Each named move below is a turn or a mirror, shown by a few rows before and after it. Which moves, in which order, take the first row of each later pair to the second? The first pair is answered.
fud:
[-13.9  23.4 -10.3   6.1 -12.4  16.4  12.6 -10.1 -11.9 -11.1   1.3  -7.5
  -3.7  17.7 -24.8  -1.6  12.4  11.0  17.3] |-> [-13.6  -3.1  13.4   3.3   8.2   5.8  27.6  16.0   0.8   8.0 -16.8  25.9
 -25.8   7.1  16.0   9.5   1.5  -0.4  -3.7]
[ 11.6 -43.7  43.3  -4.0  -5.4 -16.8 -15.6 -23.2  23.5   3.9   2.7   6.0
   7.3   7.5   1.7  26.1   4.1 -13.7  -1.1] |-> [ 14.4 -30.7  28.2  -3.0 -16.0  -9.8 -21.7 -35.2  16.8  -5.6  12.9 -12.0
  17.0  12.7 -21.1  21.1   9.0 -11.3  12.9]
[ -0.4  -9.4  27.6   8.2  -2.7 -12.9   8.1 -17.3   9.2   0.3   8.9  12.0
 -13.0  -4.2   9.3  21.3  -8.6  -6.9 -17.6] |-> [  0.1   7.8   9.0   9.0 -17.4  -4.9  -0.2 -31.4  -1.4  -8.9  22.9 -11.3
  -0.8   3.2 -17.5  16.5  -0.3  -3.0  -1.8]
nemot:
[-21.4 -23.3   6.4  14.4  -2.1   3.0  -0.1 -33.4   5.1 -11.9   6.4 -10.6
 -22.0   2.6  18.8  32.2  -5.4  -2.9 -16.4] |-> [ -2.2  -7.6 -18.2  -7.8  11.8  -0.5  -5.6   0.7   3.5   9.9  -5.1   7.6
   2.5 -10.7  43.5 -15.8 -23.3  -0.3 -35.1]
[ -4.7  21.0   2.9  20.7 -23.9   8.2  21.2 -55.1  23.5 -15.8  21.7   7.5
  18.4 -16.3 -20.0  18.3  12.7   5.2 -20.1] |-> [-12.3  29.2 -18.0  13.2   3.7  32.0  27.9 -27.6  11.6 -17.8  -2.9  22.1
  -4.1 -39.0  15.7  -0.4  -6.6  20.6 -36.7]
[ 26.5  -3.6  -9.5 -27.8 -10.0 -27.2 -59.3 -14.9  21.5 -16.3  29.0 -13.4
  24.1  24.1  -9.2 -19.6 -21.5 -17.7   8.0] |-> [-20.0 -21.4  -5.9  -0.5   3.2  11.1 -33.5 -27.6   2.0 -48.7  13.2 -22.6
 -58.5  11.7  -9.2  29.6 -15.7  -5.0   7.8]
[-20.3  -0.5   3.1  33.5  -2.2   5.9   0.5 -20.6  -4.4  -7.2  -3.0 -10.9
 -35.9  -9.8  -6.5  51.3   3.5   3.9   6.7] |-> [ 13.8  19.5 -29.2   5.0  15.9   3.1  -9.2  24.1  -1.8  17.5 -22.2  14.1
   9.2 -28.5  29.0 -10.6 -22.4  10.2 -17.5]
tenu:
[ 18.1   1.9  41.6   0.3   2.0 -27.7  49.7  30.2  -1.1  20.0 -16.7  37.1
  25.1 -10.1  24.2   0.1  22.2  -7.0   0.3] |-> [ 16.7   5.2  42.5   4.1 -14.1 -36.8  47.2  39.4  -9.7  13.3  -7.6  25.7
  12.3  -5.1   5.9   4.6  31.4  -8.6  22.9]
[  6.3  33.6  -8.0 -11.4  -1.8 -12.7  -4.0  15.1   0.9   0.1  -0.9   7.2
  22.1  -2.2 -39.9 -18.0   9.5 -11.0  19.0] |-> [  7.2  28.1 -12.0 -16.0  10.8   1.1  -2.3   6.6  11.2   8.8  -9.3  18.0
  35.5 -12.8 -22.1 -23.2   1.0  -9.7 -11.7]
[  9.3 -11.1 -15.0 -25.2 -25.5  20.2  10.1  -2.5  12.9  -7.3  18.2  -0.6
  11.6   3.4 -13.8   4.8 -10.7  10.6  -6.6] |-> [  8.2  -7.5 -12.8 -27.8 -27.0  20.8   8.8  -1.7  11.9 -10.8  19.9  -0.7
   9.8   5.9 -16.9   4.7 -11.0  11.0  -0.7]
vugi:
[  9.5 -13.2 -27.6  -6.5   8.8   4.3 -20.7  11.2  -4.4   2.9   0.7 -19.0
  -9.5  -7.5  25.0   3.8  -8.4  -4.2 -22.3] |-> [ 11.1 -24.4   1.4  -5.9   9.6  -8.2 -11.1  12.8   5.0   9.2  -2.1  -3.7
 -14.4  -5.7  27.2  19.1  -3.6 -15.1 -22.2]
[  1.8  -9.0  -1.5 -20.0 -18.0  -9.3 -14.8  -8.3  19.5  39.2  -1.0  -5.3
   6.4   4.9  12.2  -3.8 -24.2   9.1 -39.3] |-> [-10.8 -17.9  25.8  -9.8 -25.1 -17.2  -1.3 -17.8  23.9  35.9   7.0   0.0
  -3.1  11.9  -0.3  17.1 -12.5   0.0 -28.8]
[ -4.1  -4.8  -5.2   5.1  -1.1 -10.9 -13.0 -33.9   9.3  -6.1  -6.0   1.5
  27.6   2.2  -8.9  -7.3   1.6 -14.3 -18.9] |-> [ -3.7  -2.6  -4.8   1.9  -2.6 -11.7 -13.1 -34.9   7.6  -5.8  -5.4  -2.2
  22.6   1.8 -11.3  -3.1   5.4 -14.3 -14.7]
Now pairs of rows:
(2 to 3 moves a pair)
[ -3.4 -29.7  48.2  -1.9  11.9 -22.7  11.5   1.1  13.6   5.4 -11.9  32.2
 -22.0   7.0  36.4  20.3   2.6 -20.9 -20.0] |-> [  4.8 -30.8  50.1  -4.4   5.3 -34.8   5.0  -3.0  17.4   9.3  -4.1  29.7
  -6.2  12.3  28.1  14.1   4.0 -27.3 -16.4] : nemot nemot
[ -6.0 -23.0   7.1   7.2  20.5   0.4  11.6 -17.9   7.1   1.9  -8.6   3.1
   4.0  -5.0  25.7   9.0  16.4   8.3 -23.3] |-> [  1.1 -24.0  22.2   5.6  -0.1 -29.6   2.8  13.8  -3.9  -2.4   3.5  -1.6
  -6.6   9.5  11.3  11.7  25.7  -2.4  13.2] : nemot tenu fud
[-29.7 -18.7  47.8  33.5  -4.0  -7.4  24.6 -15.9   3.6 -17.5   2.5   2.9
 -35.5  10.3 -26.0  56.2  22.8 -12.3  25.7] |-> [-32.8 -18.4  15.0  22.4  26.1  10.9  19.1  30.8 -12.7 -15.7 -22.4  14.2
 -68.5 -10.0  20.3  35.3  -5.4   1.9   9.3] : vugi fud tenu
[  3.7 -43.5  21.1   0.3  -5.4 -14.6 -18.1 -32.3  -4.3 -14.6  22.3 -21.6
  -0.8  19.6 -16.4  21.5 -16.3  -1.6   2.1] |-> [-11.1 -46.6  18.9  -0.3  18.6   8.5  -1.8 -31.5   1.5 -12.8  -4.0  -3.1
 -16.2   1.5   8.9  24.0 -26.9   6.3 -26.1] : tenu nemot vugi
[  9.5   3.3  25.6 -14.1  -9.1   3.6  19.9 -19.7  32.9  -1.2   0.0  -9.7
  42.9  -2.8  -3.5  16.3 -23.1 -30.5   6.1] |-> [  5.5  -6.2  34.8 -15.3   5.7  -0.9  26.7  17.7  28.6   5.3 -17.0   8.4
  14.0  -9.9  23.5  22.4 -33.0 -31.3   1.8] : tenu vugi fud
[ -2.3 -37.4  41.8  15.5  -4.2 -30.1   9.9 -13.0   9.5  -4.7  10.5   6.8
 -30.1  20.0  -8.9  57.7   8.1 -22.8  10.4] |-> [ -3.5 -13.5   1.7   0.9  12.2 -21.0   6.2  60.3 -22.3  -8.0  -9.1  11.3
 -61.5   3.1  13.1  20.5  -8.4  -5.2  26.9] : nemot tenu
[  0.4 -15.9  70.7  -8.8 -20.9 -14.7  17.4 -21.3  32.3   8.1 -11.0  55.6
  19.6  17.6  -6.0  13.7   9.0 -10.5 -10.9] |-> [  4.9   4.5  43.1 -11.7 -30.5   7.3   7.8 -53.7  31.4  -2.7   1.4  30.2
  52.0  22.9 -29.6  -5.1  11.2   0.6 -12.0] : fud tenu
[ 20.2 -41.2  14.1 -12.0  22.7 -23.1 -37.8 -25.0  41.0  19.2  16.6  -3.2
  18.9  -6.1  14.4   2.1 -48.7 -13.9 -38.3] |-> [ 12.6 -43.7  31.9  -2.9   1.8 -54.0 -38.7  12.0  24.6   8.4  32.0 -13.5
 -25.6  12.2  -5.1  21.1 -28.7 -24.5  12.4] : tenu fud
[-21.8 -14.4  42.6   4.6   9.9  14.5  49.0 -25.9  11.9  -2.0 -14.7  37.2
   0.1  -3.1  -4.9  35.6  -0.3   1.6 -15.9] |-> [-20.2  -7.3  47.8   1.6   7.6   9.3  50.9 -17.7  13.7   3.3 -14.6  44.4
  13.6   0.2 -16.8  24.1   4.1   2.5  -4.7] : nemot vugi
[  5.7 -18.1   6.5  -6.4   9.3  18.1   6.9 -63.8   2.2  33.2   8.7  -2.4
 -17.5  -0.5   7.6  25.5 -14.6 -14.6 -17.2] |-> [  5.5 -20.0  19.8  -9.3  16.0   9.5  12.7 -51.7   4.9  39.3   0.2  13.6
 -16.6   0.4  15.3  25.0 -17.2 -14.2 -21.0] : nemot vugi
[-22.9 -15.4  29.9  -1.5   2.1 -11.5  29.7   0.7  -8.4 -13.4   3.0  21.2
 -20.0  15.0 -22.5  18.2  33.4 -22.0  17.8] |-> [-18.7  14.4 -29.3  -9.8  -2.3  17.6   7.5  -2.8 -31.7 -28.2   6.5 -13.4
  -5.8  10.5 -32.5 -13.7  25.0   1.8  28.0] : fud vugi
[-15.3  25.5 -18.9 -10.7 -17.3  31.8   4.2  16.6 -26.3 -12.5 -16.5  -1.8
  -0.2 -28.3  -1.2 -28.0   9.0  19.0   6.6] |-> [-11.6  29.6 -11.9  -7.2 -28.7  24.2   1.3   1.3 -24.5 -14.4  -4.5 -11.4
  10.8 -16.0 -21.6 -22.5  18.7  16.6  17.6] : fud vugi fud
[-16.5   9.7 -40.5  10.8   8.2  47.2  -1.2 -33.8 -13.6 -21.3  -2.0 -24.9
 -17.3 -12.7   1.3   8.2  -8.7  24.0 -15.7] |-> [ 12.4  29.2 -41.0  -3.9 -18.3  10.5 -26.3  -4.0 -14.3 -12.0  21.8 -36.9
  23.5  10.8 -20.0 -21.3  -0.6  11.4  18.2] : nemot tenu
[ 10.9 -12.7   7.7   4.1 -24.3 -48.8 -18.3  -0.7 -21.0   2.5  28.0 -19.3
  -4.3  25.3  14.0  33.0  -3.0 -24.3 -11.2] |-> [  8.6 -23.4   9.2   2.3  -6.1 -41.7  -9.2   3.6 -12.7  10.3   7.9  -1.4
 -11.8  11.9  41.2  35.2 -15.7 -26.1 -35.7] : vugi fud tenu
[-12.4   8.3 -32.8  -2.1  16.7  26.8  -0.9  59.2 -23.4  -6.2 -26.7   9.6
 -39.0 -22.8  20.8 -22.4 -12.6  22.6  -0.2] |-> [  3.8 -16.2  53.8   8.4 -30.2 -49.9   0.4  24.8  13.1   9.0  15.9  19.3
   3.9  21.1 -27.1  12.9  23.3 -19.4  29.9] : nemot fud vugi
[  1.4  11.5  18.1  -5.7   5.1  27.7  12.5   1.3   5.4  -8.5 -20.0   9.4
 -26.3  -5.5  -0.9  23.1   5.0  -5.6  -1.9] |-> [ 13.5  21.8  17.7  -8.9  -9.4  11.5   1.6  19.6  -1.9  -7.0  -4.4   2.2
 -18.1   8.0 -18.5  16.5  13.7  -7.6  26.8] : nemot tenu nemot
[  1.1   2.8 -11.2   4.0  -0.2  14.9  -2.8 -41.9   8.7  -0.9   9.9 -13.0
  11.4   0.9  -6.5  -6.7 -13.6 -16.0 -23.0] |-> [ -9.5 -13.8  11.7   5.4   8.2   7.2  10.6 -36.9  14.3   1.6   3.8   4.7
  -4.5  -1.3   2.8  13.3  -8.2 -22.2 -27.2] : fud vugi
[ 12.3 -46.2  80.0   5.5  12.8 -64.4  21.1  36.9  34.8  23.4   1.1  47.5
 -18.0   3.7  17.6  36.5  11.9 -34.5   9.8] |-> [-19.1 -30.3  29.0  24.7  17.8  36.5  27.6 -99.9  44.0  -7.9  -0.6   0.8
  15.0 -15.4 -10.1  47.9  12.7  -2.3 -49.4] : fud tenu nemot
[  9.9  -4.5 -35.1  -4.0 -13.5  -6.5 -39.4   5.0 -14.6 -25.4   7.6 -54.4
 -25.9  18.4 -20.0 -12.9 -13.5  16.2  30.1] |-> [ 19.5 -35.3  31.4  -2.7 -19.5 -54.4 -28.0  12.4  13.9  -3.5  12.7 -18.4
 -15.9  30.5  -9.9  14.6  -3.6  -9.2  26.6] : fud nemot vugi
[ -8.6   7.2  13.5   2.4   6.5  -2.4  10.5 -31.8  11.4  11.2 -12.2  13.3
  30.2  -6.1 -10.3 -20.8  18.3  -5.5 -11.8] |-> [-26.5  19.1 -11.4  11.0   0.1  10.8   7.7 -20.9 -11.7 -14.9  -6.5 -10.8
 -12.7  -4.7 -25.3 -11.4  22.4  10.0  18.2] : tenu vugi nemot
[-12.8  11.5 -34.9  24.6  -8.2  18.7   9.4  -7.0 -14.6  -8.3   4.7 -18.9
 -28.3 -13.0  16.7 -16.5  -9.9  17.3 -44.8] |-> [ -5.0  13.2 -20.9  28.6 -36.5 -13.1  -2.7 -14.2 -12.6  -9.8  34.2 -36.3
 -14.8  10.1 -19.9  -7.9  12.0   2.4 -10.3] : tenu nemot nemot
[ -3.6  27.9 -12.9 -16.7  -9.1   5.8  -2.4  28.3 -11.4  -4.7  -4.2  -1.8
  14.1  -4.4  -9.9 -23.3   4.4  11.6  14.8] |-> [ -1.0   5.4  25.5  -9.7 -20.7 -21.8   3.8  11.9   5.3  -0.3  13.0   2.1
  16.8  13.7 -21.6   3.7  16.8  -6.9  20.0] : fud nemot
[-24.8   1.8   5.5  10.3   8.9  12.9  33.3   4.0   1.7  -9.8 -30.1  17.4
 -14.4  -9.9 -21.7   9.5  -4.3  10.6  -0.9] |-> [ -2.0  18.4  -9.8  -5.0   3.3   5.0  19.2  -3.9   5.3   5.7 -22.3  16.8
  38.8  -5.9 -25.9 -23.6  -7.2   9.3  -5.9] : fud tenu nemot
[ 28.0 -33.0  25.2 -18.3 -26.0 -20.0 -10.0   9.9  15.2  12.7  16.0 -16.2
  49.3  41.5 -29.8   7.4  -3.4 -15.5  -7.7] |-> [ 23.2   0.4 -39.4 -30.6  -8.6  24.0 -14.0  34.3  -8.3   1.3  -5.8 -26.6
  46.2  20.1 -23.9 -33.0 -21.8  14.9  -8.3] : nemot nemot fud
[-34.1 -25.3  16.4  21.5  32.0  24.3  20.0 -43.1  10.3  14.8 -14.1   8.1
 -48.7   2.4  48.2   8.8   9.9 -16.7 -10.4] |-> [-17.5  13.5 -43.1  -3.0  37.7  41.3   1.0 -19.9  -4.8  17.8 -20.2   0.5
  -5.1  -8.2  51.1 -53.9  -8.5  -0.1 -13.7] : fud nemot fud
[-16.0  15.1 -13.8  10.1   9.2  39.4   2.1   9.4 -14.7 -16.8  -1.0 -21.5
 -23.5 -17.5 -16.1  11.9   2.8  15.5   4.7] |-> [ 19.9   0.4   5.1  -9.4  17.3   6.6  -3.1  17.8  14.4  23.9  -5.5  10.2
  33.5 -15.2  20.4 -12.5 -16.0   1.0 -29.4] : tenu nemot fud
[  2.6  -8.3   5.3  -7.0  10.8   2.0  23.8 -22.5   2.7  12.5 -20.9  27.1
  13.1  -6.2  19.3  -8.1   5.3  -5.8 -29.0] |-> [  5.3  -1.2   8.1  -4.4 -10.4  -4.6  17.4 -43.0   1.8   7.0  -4.3   3.2
  29.4   7.2 -14.1  -3.8  16.7  -9.2  -7.2] : nemot fud
[  8.1 -13.9  31.4  19.8  13.0   1.2  32.6  -6.7   9.6  29.1  -7.6  31.6
  25.3 -18.4  -8.5   3.0 -18.4  10.6 -46.7] |-> [  3.6  23.2 -15.4  20.3 -15.3   0.6   5.8  22.2 -34.1  -3.2  19.5 -21.3
  -3.2  -2.7 -57.3 -10.3  -1.6  29.0  25.0] : tenu vugi
[-22.0  22.6 -30.7  12.0   9.2  22.5  17.4  13.4 -19.1 -11.6 -12.4   1.4
 -24.8  -7.4  -5.9  -5.6  -0.5  33.7   5.8] |-> [-15.1  24.3 -35.2   8.5  11.4  19.6  12.0  20.1 -17.6  -4.7 -11.5   6.2
 -17.1  -8.0   1.1 -18.6  -5.0  34.2   2.6] : nemot nemot nemot
